The rows of M fall into 3 groups, which share some directions, and each row is roughly a mix of its group's hidden directions, except some rows that fit no group.
M:
[[ 17  32  31  -4 -15   8  -7 -14   6  29]
 [ 10   7  -9  18  -9  -9 -43  24  23  -7]
 [  3   7 -28 -37  -8  22  23   1  -3 -18]
 [ 11  15 -12 -13 -15  10   1 -13  50  -6]
 [ -2  28  23 -25  14 -11 -17  -4  -8  32]
 [ -2   3  20  10  41   5  -7  18 -27  18]
 [ 16  -7  11  16  15  -9  -4  -9  40  30]
 [ 14  -7   7  45  17 -16  -7  12  24  -1]
 [  1  27  14 -24 -13  -2  13  -4 -18  38]
 [-10   6  -3 -10 -43 -18   1 -15 -31 -10]
 [-21  -8 -17  19  -5  -2  24  11   9 -42]
 [ -4  -5  17  16  11 -31 -22   9 -38   7]
 [ -7  35  -1 -30   9  -7 -18  15 -14  25]
 [ 14 -24  15 -11  21 -21  29  -3 -18  21]
 [-11   9  13 -16 -36 -20  22  -2  16 -24]
 [ 24 -35  -6  12  19  -9  30   0  -9 -16]
 [ 45 -22  10   8  13   3 -12  -2  21 -14]
 [ 15  14  22 -24 -31  -1   1 -24 -20  17]
 [  0   8  18 -24  34   2  15  10  -8  34]
 [ -4  -5  16 -42  10 -26  -1 -13 -25   5]
 [ 22   4  20 -23 -22  13 -15 -17 -25  20]
 [ -1  -9  -8 -43 -24 -11   5  -8 -29 -10]
 [  1 -13 -36 -13  -9  -7  18  16  -8 -35]
 [ -3 -38  10  16   9  12  29  15  -1  24]
 [-19  12  20 -29  25 -21  -9  -5 -14  23]
 [  0  40  31 -26  -8 -20   1   0  -2   3]
 [ 30  23   8  22   3  28  -8   7  27   0]
 [ -1  -5 -21  12  19  23  25   8  28 -26]
 [-20  42  20 -10  14  -9 -15 -19   2  12]
 [ 25  11  36   8  -4  11  -3 -13  20  28]
 [ 18  -5   6   6 -36 -12 -37   2  13  17]
 [ 22   1  14  15  15  -4 -10  -7  36  33]
 [-31   9 -24 -20   1  19  26  12  -8 -18]
 [  1   7 -19 -33 -12  28  24   0  26   1]
 [ -8  18 -23   7  14 -23 -17  23 -10 -32]
 [-14  20   8 -17  -4 -25   2  -3  27  36]
 [-38  -3  -6 -33  -2  -1  23  -4 -21  -8]
 [ 13  10 -24 -18 -18  26   1   1  37 -13]
 [ 21 -10  12  24 -32  18   0 -15  25  13]
 [-11 -24 -17 -19  40  -8   1   0 -22  -9]
 [ 33  -8   0  13  -8  37 -10 -18 -16 -16]
 [ 10 -15  25  17  30 -14   4   8  16  31]
 [-14 -16 -13 -12 -42  -8   4 -10 -18 -25]
 [ 12 -18 -24 -17 -17 -22  28  -9  15 -23]
 [ -2  12  -9  20  25   1   0  28  -7 -40]
 [ -1   5  -9 -35   8 -32  21  -6 -25 -11]
 [ -7 -15   0 -15  34  13  22   8   8  35]
 [  0  21  -4 -20 -25 -25 -37  10   5   9]
 [ -7 -34 -10   6  -7 -18  13   6   0 -42]
 [-27  18  20  -6   6  -5  11  -6  -5  44]
 [ 24 -23  13 -26   6 -34 -14  -7 -11 -11]
 [ 42 -14   8  27  16 -14 -13   2  14 -12]
 [  4 -17 -10  -7 -16 -18 -19   7   4 -47]
 [-44   3 -19  -6 -16  -4  23  19  -5  12]
 [ 17 -22  -3  30  17  -4 -11  17 -12 -34]
 [ 35 -18 -14  25   6  -5 -11   2   5 -33]
 [ 20  -6   4  17  27 -30   6  -5  35  -6]
 [  6 -32  -6  27 -11  -6  12   3  22 -33]
 [  1 -35  22  18  19  -8   0  -2  33  14]
 [ 36  21  21  -1  -1  27   1  -8  12  24]
 [-14   7  -7 -19 -39 -19  10 -28  13  -7]
 [ 15   0 -17  31   0  -1 -26   6  15 -36]
 [-31   7 -28  -1 -11  37  11  -2  -7 -15]
 [-46  16  -6  -1  17 -12 -19  10   0 -19]
 [ -5 -37   7 -31  15 -19  -8 -18 -14 -10]
 [-14   5  -6 -33  29 -27 -12  10 -14  17]
 [-28  -5 -17 -41 -13  -5  16  -4 -17 -12]
 [  3   6 -18   7 -36   4 -11 -20  23 -30]
 [  5 -35  -4  24 -20 -10  12  -1  25 -23]
 [ 12 -18  -5   6 -21  31  -7 -25   5 -32]
 [-37  19   2 -15 -15  25  -4   4 -27  11]
 [ 40  -9 -17  16 -12   1   2  22  17 -23]
 [ 32  -9  -4 -26   9  -6 -23  26  19 -14]
 [  9   0  18 -15  22 -27  18 -24 -30   5]
 [-20 -19 -18   0  -3  14  27  14 -33 -18]
 [  2 -25 -21  22  -3  19   3  12  26 -30]
 [ 32 -23  -7  25  29  -6  -4  11  18 -11]
 [ -6  18 -16 -22   1  -1  20 -26 -16 -35]
 [ -9  44  17  19   6  18  -7  -7   5  23]
 [  0 -15  10 -22  30 -30  -8 -13  -5  29]
 [  5  17  11  24  25 -17  -7   8  32  24]
 [  7  -7  28   5  17  10  10  -5  23  41]
 [ 10  23 -16 -11 -31   4 -25 -18   8 -25]
 [-26   0 -17  15  23  17  30 -16  22   3]
 [ 13   7   7 -22 -17 -24   3  22 -19  34]
 [ -8  26  -8 -38  16  -8 -15  16  -6  23]
 [-22   6   9 -27   3 -12   9 -16 -43  -1]
 [-18  10 -26  -6  38 -11 -13  25  -4  12]
 [ 13 -19 -17  23 -28  23   0 -10  11 -28]
 [  1 -41  -9  28 -14  -6  10  -7  25  -7]
 [ -2  48   4 -25 -13  18  -4   5  -9   9]
 [ 15  36  12 -34   0  11  -2  -5 -17  20]
 [ 30  -7  16 -30  -4 -18  11 -23  -3  24]
 [ 12  32   0  -5 -37  30   9  -5  -3   7]
 [ -4  14  -3  14  14   5 -15  19 -47 -16]
 [ -5  53  10   0   0  22   2  -1  -2  17]
 [ -4 -21 -29  24  15  30  12   0  18 -13]
 [  3 -15 -17  12  19  38  19  -9   7 -27]
 [ 13   3  16  24  24  -3 -10 -12  16  40]
 [-16  26  15  -9  21  15 -20  21  -9  29]
 [ 23 -21 -13  46 -10   2   8  -1   9 -13]
 [ 13 -34  -8  38   7  13  13   6   4 -20]
 [ 34 -26  16  14  14 -28  -2   6  15   9]
 [  9  27  29 -27 -10  -5  -7 -15  -7  29]
 [ -5   7   1 -12 -48  15  14  -4 -10 -25]
 [-28   2 -24   1 -19  20  26   1  -5 -29]
 [ 30  36  10 -30  10   5 -10   5 -10  11]]

One row of each group comes first, with its name. Which group is each row after those in?
[  0   0   6 -43 -13  11   9 -13 -28 -22]	N
[  3  22  16 -28 -31  10  -1 -22 -20  11]	W
[ 13  -1  12   2 -27 -21 -41   6   0  22]	A

[-1  3 26 12 41 -6 -6 14 -1 30]	A
[-21  -2 -31 -27  -2  21  21   1 -24   1]	W
[-13 -16 -25  21   9  16  22  16   6 -32]	A
[  4  15  -5 -15  -7  15  -3 -22 -43 -23]	A
[ 37 -22  -3  36  -8   9   3  -8  14 -11]	W
[  9 -18  -5   3 -16 -43 -22  25   1   7]	A
[ 2 28  6 33 15 17  4 13 21 23]	W
[ -4 -21  -6  34 -17 -24   4 -16   2 -30]	A
[ -1  18  -8  -5 -13   2 -26 -15 -20 -42]	W
[ 13  -5   7  25 -22  -7 -16  -1  25  37]	N
[ 9 16 17 18 46 18 -2 -5 15  5]	A
